In the rows, 128 means zero.
Each row of Z is roughly a mix of the hidden directions of one of several groups; one row fits no group.
Z (99 x 10):
[[ 91 123 119 141 166 105 112 166 110 105]
 [173 158 142 113 119 142 124  92 153 152]
 [129 154 115  88 128 115 154 129 180 117]
 [182 128 148 111 116 150 142 106 121 162]
 [144 159 123 154 140 141 117 141 187 118]
 [180 121 152  93 123 140 129 108 142 156]
 [ 80 173 111 128 112 114 119 150 118 107]
 [155 133 172  76 115 130 128 108 133 139]
 [ 84 105 112 161 145 132 124 155 120  94]
 [132 152  89 144 117 149 151 111 164 161]
 [176 150  89 140 148 104 130 134 143 107]
 [151 132 114 198 131 135 136 117 116 122]
 [ 99  85 124 159 146 138 119 149  95 108]
 [106 137 158  90 150 119  92 161 128 114]
 [140  81 123 161 133 110 161 121 100 108]
 [104 162 141 131 145 139  83 165 138 111]
 [166 159 131 144  93 110 158 101 130 144]
 [122 124 162 130 158 165  84 138 147 110]
 [172 139 118 159 109 132 167 103 142 143]
 [117 141 145  66 108 104 112 116 118 141]
 [134 168 131 185 129 138 124 154 128 108]
 [172 154 124 109 150  96 147  96 144 123]
 [102 184 126 110 121 132 101 153 150 118]
 [158 141 144  80 105 112 129 100 142 155]
 [155 143 119  96 104 135 165 114 169 143]
 [ 78 124 109 161 136 103 126 144 114  97]
 [162 125 136 130  89 125 153  90 106 158]
 [157 129 101 150  98 120 166 103 108 155]
 [189 151 117 137 117 149 158 121 140 129]
 [182 108 152 116 114 149 151 105 126 150]
 [ 82 122 101 155 149 122 114 163 127 104]
 [ 81 103 128 124 153 123 104 155 102 104]
 [103 124 143  66 100 107 127 122 138 128]
 [178 107 121 136 121 137 166  99 145 148]
 [128 121 125  88  79 131 158 105 120 151]
 [161 119 104 114 108 124 157  89 122 165]
 [ 84 121 147  84 147 114 101 149 130 113]
 [127 142 100 191 133 144 143 134 152 121]
 [ 74 119 150 116 110 141 138 133 154  93]
 [111 161 141  87 142 128 122 149 174 115]
 [161 128 100 136  96 131 176 115 109 144]
 [ 85 102 110 164 108 143 159 136 118 142]
 [161 158 104 158 120  98 168 126 138 133]
 [168 169 113 110 113 113 154 116 159 137]
 [ 97  94 125 160 140 104 120 146  88 112]
 [176 104 148 134 130 134 133 100  87 147]
 [154 158 126 107  95 105 148  97 156 146]
 [148 136 108 165 149 109 146 139  76 132]
 [ 78  98 142  91 113 120 120 135 100 127]
 [ 73 125 114 109 127 106 121 149 105  96]
 [117 161 164  84 126 124 103 143 156 121]
 [ 88 125 170 148 101 152  97 126 119 128]
 [117 137 126  74 113 143 136 143 172 111]
 [121 120 117  95 175  96 127 148 118  96]
 [147 153 140 174 175 119 109 141 125 120]
 [ 84 148 109  81 111 124 125 156 138 126]
 [ 69 139 111 155 115 137 117 153 139 109]
 [184 131 116 160 140 119 153  98 125 132]
 [173 124 124 154 117 178 148 123 145 122]
 [103 107  85 120 112 104 169 105 132 120]
 [141 124 108 181 113 131 175 141 123 123]
 [ 99 131 147 127 168  93 108 114 149  95]
 [ 79  95 124 150 157 133 102 137 105 131]
 [141 136  82 178 116 143 156 139 131 127]
 [180 137 119 164 121 155 138 109 156 132]
 [169 134 172 113 122 127 112 109 110 164]
 [127 143  98  69 144 104 124 141 107 122]
 [ 96  80 105 141 143 117 146 136 106  99]
 [135 135 128 128  96 105 173 114  91 157]
 [ 93 112  89 176 137 128 128 147 114 114]
 [ 87  90 107 113 104 164 140 141 136 120]
 [176 147  94 117 130 116 165 116 149 137]
 [171 123 145  96 115 141 136  98 129 169]
 [103 132 115 132 175 103  98 145  92 125]
 [106 119 141  57 114 128 124 138 125 136]
 [119 104 105 185 133 112 143 141  97 121]
 [ 88 138 112 107 148  99 108 142 140  87]
 [159 115 143  77 104 138 147 108 118 154]
 [101  84  88 100 132 123 154 117 143 117]
 [105  99  85 167 113 147 152 139 121 127]
 [124 135  97  95 100 151 178 143 137 132]
 [122  85 108 172 150 143 139 154 119 110]
 [ 91 108 115 148 158 113 112 152  87 118]
 [ 89 160 147  91 118 124  99 155 130 117]
 [105 119  97 138 156 109 135 169  96 104]
 [ 84 138 123 118 107  98 131 130  78 119]
 [143 126 143 105 108 108 129  83 122 176]
 [172  94  98 120 155 117 155 122 108 137]
 [167 133 129 163 111 117 168 120  93 140]
 [ 79 141 104 156 129 130 119 165 132 101]
 [114 113 154 155 159 148  91 153  97 128]
 [115 128  80 181 114 137 149 131 137 128]
 [136 154 129 108 128 160 125 128 191 125]
 [101  75 100  94 139 133 146 124 119 119]
 [145  84 134  80 151 120 137 130  97 128]
 [171 145 135 179 117 137 129 100 127 147]
 [ 92 100  87 117 144 142 143 148 139  96]
 [ 91 104  97  89 104 138 149 148 132 116]
 [140  87 122  84 123 106 148  96 145 138]]
Here is one row from each group, named. Which group is each of the other rows in?
[ 99 102 129  94 118  85 134 124  96 107]  H
[111 104 107 186 120 121 139 115 102 148]  M
[127 169 148 135 158 105  82 144 121 115]  G

[132 169 129 174 111 102 139 143 125  97]  H
[151 128 133  79  91 149 135  98 143 143]  M
[141 180 139 150 101 126 102 107 124 156]  G
[154 132 151  67 154 107 122 128 131 127]  G
[ 85 138 162  90 103 133  99 126 135 136]  G
[104  91 126 115 163 136 109 158 137  92]  H
[ 87 130 158  94 121 126  84 137 113 140]  G
[119 110  86 138 115 134 167  93 136 157]  H
[130  61 115 104 148 135 144 120 129 122]  H
